First come named turns, each shown by rows before and after it. For each pair of rows after them, which turns, in which order, take the first row to the second? The first pair is done for you.
M:
-2,5,7,4,-12,-1,0,-1,-1,-7,-3,-5,-6,-10,7,-4,2,5,-1,-3,-3,-4,-10,-1,11,-11,3,3,-1,-8,-10,-26,1  ->  -2,13,9,4,-11,1,1,4,-1,-1,-6,-18,-1,-15,3,-11,6,-3,4,-2,-6,-7,-10,0,3,-7,4,3,2,-7,-4,-17,1
-13,-5,8,-1,5,-5,-10,8,-8,-5,7,-1,11,3,3,8,-3,-5,6,-2,-6,-5,-9,7,-7,3,-2,3,9,-1,12,-9,13  ->  -15,-9,8,-1,4,-6,-10,6,-9,-6,8,5,8,4,5,9,-5,-1,5,-4,-3,-3,-8,7,-3,1,-3,2,6,-2,9,-12,12
5,5,5,13,-7,-1,16,4,12,-7,-12,-11,5,5,10,-3,12,-5,12,8,-11,0,1,-11,-4,10,8,-5,-3,6,17,-6,-18  ->  6,-1,3,14,-6,-2,15,-1,13,-14,-9,2,1,11,15,4,10,2,7,7,-10,3,0,-12,2,8,9,-5,-2,5,12,-16,-18
-1,-8,-1,1,-1,1,0,-2,6,-4,1,13,-5,7,2,4,-2,3,-4,1,1,3,0,-3,5,-2,6,4,-4,-8,-3,-9,-1  ->  -8,-2,1,-1,-7,0,0,-1,2,6,-1,-4,-2,-4,-3,-4,0,1,3,-7,6,0,2,0,1,-1,1,2,-14,-11,2,-2,-4
V:
-4,-2,2,7,3,-4,-3,-1,16,-15,-2,8,-1,7,10,4,5,4,-10,22,-1,0,2,-6,4,5,12,1,7,2,4,-8,-6  ->  5,-6,-3,3,12,-3,-3,4,13,-9,1,11,2,10,5,9,2,-4,-11,19,-2,5,3,-2,-4,4,13,-2,12,9,3,6,2
-10,6,3,5,17,17,-5,18,-14,11,-3,2,7,10,-4,-5,7,-11,11,-1,-9,8,8,13,-8,7,15,-8,9,5,11,-4,19  ->  -21,10,6,6,11,13,-7,15,-15,14,-4,-6,8,3,-3,-9,9,-6,15,-1,-4,5,8,14,-5,7,13,-7,3,1,16,-9,16
9,-12,-3,8,8,-4,-6,2,-6,-1,-11,9,3,-6,-3,5,6,-7,0,-8,1,1,8,-1,0,-4,-3,-5,0,9,-13,10,-2  ->  1,-12,-1,7,4,-8,-7,2,-9,4,-9,1,5,-12,-4,2,7,-5,3,-9,7,0,7,2,0,-4,-5,-6,-6,8,-8,11,-3
Q:
21,10,-2,4,-1,1,7,11,2,6,-4,-1,-7,0,-8,-4,5,-1,2,4,-11,-4,2,4,5,3,6,2,2,0,1,-5,0  ->  19,9,-1,5,-6,1,8,7,2,3,-5,1,-10,0,-6,-3,3,4,2,1,-9,-3,3,1,9,1,4,1,-3,-4,0,-11,-4
6,-11,-9,-7,8,2,-6,7,-15,6,5,17,-3,-2,4,18,-2,1,-11,-5,-13,6,-8,-2,4,-5,-1,4,14,4,-15,-8,18  ->  7,-9,-6,-7,7,5,-5,7,-16,8,4,13,-4,-3,3,16,-3,-1,-10,-8,-16,5,-8,-2,3,-6,-1,4,15,3,-16,-8,19
-1,5,14,5,-5,11,-1,-5,1,-11,-3,10,-3,5,9,5,0,3,-1,0,-16,-4,-5,-11,3,1,-3,8,3,-5,-7,-25,-2  ->  -5,-3,7,4,2,3,-3,-4,5,-13,2,18,-2,11,12,10,1,9,-4,11,-7,2,-4,-7,3,2,2,8,4,0,-2,-23,-4
F:
-13,4,9,-10,-2,7,9,0,-4,8,5,-3,3,-1,-9,-10,9,-4,-1,6,-13,-7,-3,-6,-9,-3,-5,-6,-4,9,-11,-11,-2  ->  -9,0,8,-12,-3,9,10,-1,-5,6,6,2,-1,1,-9,-7,6,-2,-1,-2,-12,-6,-1,-6,-6,-6,-8,-9,-7,7,-16,-12,-2
-14,30,5,4,-16,-6,-4,-3,20,-10,-8,-26,5,-19,0,-20,10,4,15,4,-1,4,5,-15,-9,2,-1,3,-9,-21,9,-10,-21  ->  -2,23,2,-1,-20,2,0,-11,16,-14,-6,-11,-6,-15,1,-13,0,8,15,-16,0,8,12,-22,1,-7,-11,-2,-19,-27,-6,-10,-24
21,14,1,3,3,14,8,-4,3,6,-8,-11,3,1,-11,-8,0,-29,15,0,-2,5,5,-4,-15,3,-2,-4,7,0,-7,34,5  ->  24,-3,-4,-2,2,13,5,-11,-4,2,3,12,-9,7,-7,4,-12,-17,13,-18,9,15,9,-3,-1,-8,-11,-10,-3,-3,-20,26,6
Then:
(2 to 3 turns a pair)
-7,1,1,-7,0,2,9,-8,18,-10,-4,0,-4,1,-5,3,0,2,-1,2,4,4,1,-4,16,-7,-3,3,-11,-15,7,7,-4  ->  -1,6,3,-6,3,5,11,-5,21,-10,-8,-5,0,0,-7,0,2,-5,0,5,-2,0,1,-5,9,-4,0,3,-4,-14,9,13,-2 | M V
19,9,3,12,-5,19,10,0,4,-20,1,3,4,2,1,0,-1,-12,-6,-5,-17,-1,-3,-16,-1,1,9,8,12,6,-8,-5,-1  ->  -7,-7,-1,13,-8,3,0,-7,-4,-17,18,16,-1,0,10,7,-4,9,-5,-4,7,8,-8,-7,15,-4,6,8,-3,3,-5,-25,-1 | M F
-6,-1,5,-2,-10,-7,-7,-4,4,1,10,-12,-4,-10,9,-7,-7,8,11,-9,15,4,-12,6,14,-6,-1,-2,-18,-2,-7,-6,7  ->  -12,1,4,1,-6,-12,-9,-1,7,3,9,-18,2,-10,9,-10,-3,6,11,3,15,3,-14,9,9,0,4,0,-13,2,1,-5,9 | F Q
8,5,8,3,8,3,-8,4,-2,-2,1,-2,7,6,1,-1,4,-6,0,11,-12,-7,-8,5,-8,0,12,7,12,8,7,-1,8  ->  15,-2,8,-2,-1,9,-4,-7,-2,-10,2,14,-6,9,4,5,-5,4,0,-9,-9,-4,-1,-4,6,-9,1,4,-2,-1,-7,-9,1 | F M
6,-2,7,1,8,-2,-2,-2,-11,9,3,10,7,-7,6,-7,-7,6,-6,4,3,3,1,7,-15,4,-1,-4,5,4,1,1,13  ->  15,-2,7,0,5,3,2,-5,-8,2,0,15,3,-3,8,-5,-9,6,-7,-1,-1,2,4,0,-12,2,-3,-4,5,0,-5,-2,10 | F F M
4,-4,7,3,-5,-11,-3,1,5,-1,3,-9,2,2,2,-4,2,-4,-2,15,-2,2,1,0,-5,10,3,4,6,6,8,1,11  ->  8,-2,10,2,-6,-5,-3,1,-1,1,2,-11,1,0,0,-6,0,-8,-1,5,-10,-1,-2,-2,-4,5,1,5,10,4,2,-2,15 | M Q Q
-13,4,-20,3,-1,2,-6,-3,-2,-5,8,-10,6,-4,-5,-4,6,-10,10,20,12,2,-2,0,-20,6,-2,1,11,12,20,6,6  ->  -2,14,-13,0,-13,15,2,-9,2,-7,-2,-18,2,-8,-8,-11,5,-13,15,5,4,-6,6,-10,-20,3,-9,-1,5,2,12,9,-3 | F V
-4,5,4,-5,-9,-1,-1,-8,-5,3,1,-6,-3,-9,6,-2,3,-1,-1,-13,-11,-9,-1,-5,4,-7,-8,0,-2,-4,-4,-9,0  ->  -2,0,1,-3,-8,-3,0,-10,0,-6,2,6,-6,-1,11,3,1,6,-4,-7,-7,-6,4,-8,8,-6,-6,-1,-4,-4,-4,-13,-5 | V M Q
16,-2,-7,1,9,-5,2,2,-9,-5,11,20,-1,14,5,0,-1,0,-21,9,-11,11,-20,3,13,-7,5,8,16,8,-13,-11,19  ->  7,4,2,-3,-11,3,4,-7,-19,2,11,7,-7,-4,3,-10,-4,5,-9,-20,-6,5,-18,-2,24,-17,-11,5,-6,-7,-19,-18,12 | Q Q M
13,-12,-18,-3,5,1,-5,-3,-2,-2,0,12,-4,8,-9,8,-10,-8,-2,-8,8,5,8,1,1,-5,-7,-6,-9,4,-4,17,3  ->  10,-6,-18,-2,9,-1,-6,3,-3,5,-2,0,4,4,-13,2,-5,-16,-1,1,6,4,4,6,-8,-1,-2,-4,-2,10,4,25,9 | V Q M
3,6,0,3,5,2,-2,9,-3,6,-1,-9,6,-6,-11,-2,2,-13,7,1,-4,-2,-3,-2,-9,4,4,1,9,8,0,8,6  ->  3,0,-4,3,8,-1,-5,9,-3,5,3,0,5,-1,-9,3,0,-9,4,4,-2,1,-3,1,-7,4,5,1,11,12,-1,6,9 | M V F
10,-1,9,0,1,9,4,-1,1,-8,-8,5,-4,4,9,-2,-4,1,-2,1,-8,-1,-2,-9,5,-1,3,2,7,-4,-11,-8,-3  ->  13,-9,-1,-4,12,2,1,4,-2,-3,-1,10,-1,9,6,4,-6,-3,-5,2,-1,6,-1,-1,-2,0,4,-2,10,6,-8,7,4 | Q V
-3,-7,-5,0,12,-5,-3,5,-10,9,5,1,3,-2,-1,2,-1,-2,0,-4,-1,6,-8,12,-5,-1,1,0,10,11,-2,0,13  ->  -17,0,4,5,-1,-5,-2,-2,-6,5,0,-5,0,-8,6,-4,3,10,4,0,2,-1,-8,6,6,-1,0,6,1,1,1,-20,2 | V V
0,10,-3,-3,-5,2,-1,-1,-14,8,2,-8,-5,-5,6,-1,-7,0,1,-4,-1,-6,-10,12,-1,4,-7,9,14,11,-10,13,-5  ->  3,13,-1,-2,-6,5,1,-1,-11,6,-1,-9,-5,-5,6,-2,-7,0,1,-6,-2,-7,-8,10,-1,4,-8,8,13,8,-12,13,-7 | F Q M
9,3,-10,-11,9,-9,-10,7,14,-1,10,-2,-2,17,-8,10,-2,3,-1,6,8,4,12,19,-8,-4,3,-1,-4,19,12,26,8  ->  1,11,-5,-14,-2,-7,-6,4,13,6,6,-17,-3,4,-11,2,0,4,8,-4,13,-3,15,17,-6,-5,-4,-2,-17,10,14,28,2 | F F V
11,10,11,2,-15,15,7,-4,1,-1,-11,0,-3,-4,-3,-10,-3,-2,6,-14,-16,-5,1,-12,0,-5,-6,2,-2,-5,-11,-1,-9  ->  19,-7,-2,-1,-4,8,4,-5,6,-9,-4,24,-7,12,2,5,-7,5,-2,-5,-6,5,6,-9,2,-5,-4,-2,-2,2,-13,5,-8 | Q V
-13,-5,0,-4,-5,-2,-8,-8,-13,5,10,8,-5,-3,-1,9,-7,4,0,-15,10,5,-5,6,10,-11,-7,-2,-10,0,-6,-11,5  ->  -21,4,4,6,-4,-7,-10,-6,-5,-2,3,1,1,-2,4,4,2,7,-4,10,3,-1,-11,3,8,-4,5,7,0,1,3,-24,1 | F V
13,-8,-4,-11,-1,7,3,1,1,-1,5,4,0,2,6,0,-3,-10,-2,-13,-9,6,-1,-6,-5,-7,1,0,0,-1,-7,0,2  ->  0,-15,-9,-7,4,-6,-3,3,2,-1,10,9,2,5,10,2,0,-2,-5,5,2,11,-5,1,-4,-3,8,2,2,4,2,-6,2 | Q Q F
16,-2,-3,-6,-15,1,3,-1,-1,-5,-6,2,-3,1,-3,10,3,9,4,-8,-2,-8,12,-12,2,-8,-7,-8,-7,-9,-7,13,-5  ->  14,-2,-5,-8,-13,-1,2,2,-5,1,-3,-1,-1,-2,-5,9,2,6,6,-10,1,-6,10,-8,-1,-8,-9,-9,-10,-7,-5,19,-4 | V V
-18,5,-12,-7,13,-2,-4,15,8,9,-8,-8,2,1,5,-6,15,-4,7,13,-10,-3,8,-3,-24,10,12,0,8,2,14,13,9  ->  -14,17,-1,-5,-1,12,1,8,7,7,-16,-15,-3,-6,4,-13,13,-6,11,-2,-24,-12,7,-13,-18,5,5,3,5,-9,4,2,4 | Q V
21,6,5,-9,3,11,2,5,-8,-2,3,-5,15,3,-3,-5,0,-6,-1,-3,-26,-8,-13,2,-17,-8,-9,-9,15,4,2,11,11  ->  -9,8,12,-6,-19,3,0,-7,-7,-2,4,-12,8,-9,4,-11,2,18,8,-6,-5,-12,-10,-1,2,-10,-17,-8,-14,-13,9,-12,-7 | V V Q
-17,-11,-6,-1,-3,-16,-9,-13,-4,1,11,22,-1,1,3,8,-3,16,0,-16,18,11,-9,5,10,-7,-8,-5,-7,-7,-8,-36,0  ->  -23,-2,-3,9,8,-23,-12,-2,3,1,5,8,14,4,3,2,9,8,-5,18,9,5,-19,10,-4,7,10,3,13,4,8,-35,4 | V F
6,-3,-3,-10,3,6,3,2,-10,4,6,2,-4,-2,-6,2,-7,-7,3,-15,0,4,2,7,-3,-7,-10,-4,-4,4,-4,11,9  ->  -3,-2,1,-8,-6,5,3,-2,-9,3,6,0,-6,-6,-3,0,-6,0,6,-17,5,2,3,3,5,-8,-13,-4,-13,-3,-4,2,3 | Q V
11,-1,-2,-6,5,3,3,-1,4,1,-2,-2,-1,0,-5,0,-2,-4,2,-4,-1,0,8,1,-7,-3,-4,-3,-1,-1,1,16,-4  ->  2,1,2,-4,-4,2,3,-7,6,-1,-3,-5,-3,-4,-1,-3,0,3,4,-4,4,-3,9,-2,1,-3,-6,-1,-9,-7,2,5,-11 | V Q V
1,3,3,6,-10,6,0,-8,1,-9,3,1,-8,-1,-3,-6,6,10,-6,5,-1,-3,6,-5,4,-12,2,-8,-8,-7,-2,-8,-4  ->  11,-3,-4,5,1,5,0,-4,2,-12,5,9,-7,7,-4,0,4,5,-10,10,-4,2,6,-3,-1,-10,7,-10,1,0,-3,1,1 | V Q
13,2,5,-4,5,5,-3,7,-2,-2,8,2,3,13,3,3,-6,-11,2,-7,-15,-2,0,-4,-1,-6,1,0,20,0,-2,4,6  ->  0,2,7,-8,-8,4,-2,2,-7,7,10,-10,1,0,1,-3,-7,-5,12,-22,-3,-5,4,-2,5,-10,-9,-4,0,-8,0,4,0 | M M
-12,-12,-5,-2,4,-9,2,-5,10,-6,3,14,3,7,3,2,0,13,1,20,18,5,5,1,9,6,-5,0,-11,-2,9,-5,-10  ->  -4,0,-2,2,7,-3,7,0,19,-10,-7,6,8,8,2,-4,5,3,-1,32,5,-1,5,-3,1,12,2,5,1,0,13,-1,-10 | F V
6,13,5,3,-5,5,7,3,8,-8,-11,-4,0,-3,0,-4,2,-6,-1,4,-12,-5,1,-8,-5,2,1,1,6,-7,-2,3,-6  ->  6,11,4,0,-9,6,6,1,3,-3,-9,-5,-3,-8,-2,-4,-1,-7,2,-10,-7,-3,4,-7,-3,-2,-6,-3,-2,-9,-5,5,-6 | V V Q
-1,-11,1,0,1,-7,12,3,3,-7,-4,4,0,16,1,4,-10,10,-2,-1,15,4,2,13,-9,4,16,-8,3,-2,14,18,-6  ->  9,-9,5,3,3,0,12,3,5,-13,-6,11,-3,21,3,7,-12,9,-7,-3,1,3,-1,7,-8,1,19,-5,13,-3,6,11,-4 | F Q M
